-62  42  -62  67  -73  -46  -69  48  -54
-13  43  -77  55  -75  -68  -63  64  -25
72  -37  -62  13  -53  -13  -57  59  38
52  -55  -50  72  54  57  -57  75  64
-68  -7  -54  -41  -62  -33  3  -34  -63
-67  -53  6  -54  -29  -64  6  -9  41
-49  17  -20  37  12  20  -4  -48  -15
-67  -70  -64  67  66  73  -70  48  62
-75  -22  -29  -15  15  -51  -1  -56  -28
-61  -71  -16  -71  -34  -54  -5  14  48
|
-61  -71  -16  -71  -34  -54  -5  14  48
-67  -70  -64  67  66  73  -70  48  62
52  -55  -50  72  54  57  -57  75  64
-67  -53  6  -54  -29  -64  6  -9  41
72  -37  -62  13  -53  -13  -57  59  38
-75  -22  -29  -15  15  -51  -1  -56  -28
-68  -7  -54  -41  -62  -33  3  -34  -63
-49  17  -20  37  12  20  -4  -48  -15
-62  42  -62  67  -73  -46  -69  48  -54
-13  43  -77  55  -75  -68  -63  64  -25

-14  -3  -1  70
-9  33  5  37
-31  -23  -4  13
7  2  -5  -42
-19  -4  -10  15
-48  -40  -8  15
27  17  7  6
-13  -15  14  -61
|
-48  -40  -8  15
-31  -23  -4  13
-13  -15  14  -61
-19  -4  -10  15
-14  -3  -1  70
7  2  -5  -42
27  17  7  6
-9  33  5  37

-3  -4  2  62  -72  61  -2  62
-8  -6  -10  -40  4  -40  -7  -39
89  89  89  -60  -57  -60  89  -61
-29  -27  -27  3  -24  2  -27  4
5  4  10  51  -75  51  6  51
|
-29  -27  -27  3  -24  2  -27  4
-8  -6  -10  -40  4  -40  -7  -39
-3  -4  2  62  -72  61  -2  62
5  4  10  51  -75  51  6  51
89  89  89  -60  -57  -60  89  -61

-20  11  -46  -25  24  9  -6  -1
-19  9  -63  -23  19  12  -7  -8
-8  5  -46  -7  4  9  -5  -12
22  -8  -5  35  -35  3  1  -25
-23  14  0  -35  39  -2  -2  19
3  -5  57  -4  4  -12  6  25
25  -16  29  35  -38  -4  5  -9
-21  23  33  -32  52  -9  0  22
-12  1  -78  -11  0  16  -7  -17
25  -12  11  37  -38  -1  3  -19
-17  8  -34  -23  21  6  -5  3
|
25  -16  29  35  -38  -4  5  -9
25  -12  11  37  -38  -1  3  -19
22  -8  -5  35  -35  3  1  -25
3  -5  57  -4  4  -12  6  25
-12  1  -78  -11  0  16  -7  -17
-8  5  -46  -7  4  9  -5  -12
-17  8  -34  -23  21  6  -5  3
-19  9  -63  -23  19  12  -7  -8
-20  11  -46  -25  24  9  -6  -1
-23  14  0  -35  39  -2  -2  19
-21  23  33  -32  52  -9  0  22

1  41  -34  64  -2  63
28  65  78  -60  -21  -85
-69  3  46  54  48  84
61  34  14  -22  -96  -77
|
-69  3  46  54  48  84
61  34  14  -22  -96  -77
1  41  -34  64  -2  63
28  65  78  -60  -21  -85

46  43  -23  82  51  68  68
71  66  30  65  68  -72  75
82  27  -72  73  66  42  84
-44  19  61  -65  30  36  -57
50  -17  -56  80  -13  -69  41
57  79  49  64  64  -1  37
|
50  -17  -56  80  -13  -69  41
-44  19  61  -65  30  36  -57
82  27  -72  73  66  42  84
46  43  -23  82  51  68  68
71  66  30  65  68  -72  75
57  79  49  64  64  -1  37

-84  -38  -83  -84  -59  57  19  -28  -36
16  59  33  93  42  -55  -44  3  32
25  21  43  41  58  -51  -25  19  38
-64  52  -63  -17  -17  18  -91  -47  79
-41  -47  -81  -76  -51  66  18  -5  -34
26  -1  41  51  26  -24  -4  -1  -20
-3  -13  44  52  8  -8  41  -16  -43
|
-41  -47  -81  -76  -51  66  18  -5  -34
-84  -38  -83  -84  -59  57  19  -28  -36
-3  -13  44  52  8  -8  41  -16  -43
26  -1  41  51  26  -24  -4  -1  -20
25  21  43  41  58  -51  -25  19  38
-64  52  -63  -17  -17  18  -91  -47  79
16  59  33  93  42  -55  -44  3  32

49  -76  -65  -31  57
7  67  70  -68  66
66  -74  39  -43  47
-18  45  30  37  6
64  -52  68  -63  44
-14  65  69  -58  71
36  31  63  -70  72
-47  10  -61  51  -57
-35  39  57  48  -37
-34  -31  -37  -2  16
|
49  -76  -65  -31  57
66  -74  39  -43  47
64  -52  68  -63  44
-34  -31  -37  -2  16
-47  10  -61  51  -57
36  31  63  -70  72
-35  39  57  48  -37
-18  45  30  37  6
-14  65  69  -58  71
7  67  70  -68  66

-10  -12  -1  10  -20  -17  -60  -17  26  -2  5  28  -70  45  0  -4
14  17  -46  31  -9  -14  -9  -14  24  8  7  1  -55  -75  -11  -34
1  -22  -4  -96  -34  -19  9  57  -61  4  -24  -55  2  -33  -42  18
|
1  -22  -4  -96  -34  -19  9  57  -61  4  -24  -55  2  -33  -42  18
-10  -12  -1  10  -20  -17  -60  -17  26  -2  5  28  -70  45  0  -4
14  17  -46  31  -9  -14  -9  -14  24  8  7  1  -55  -75  -11  -34
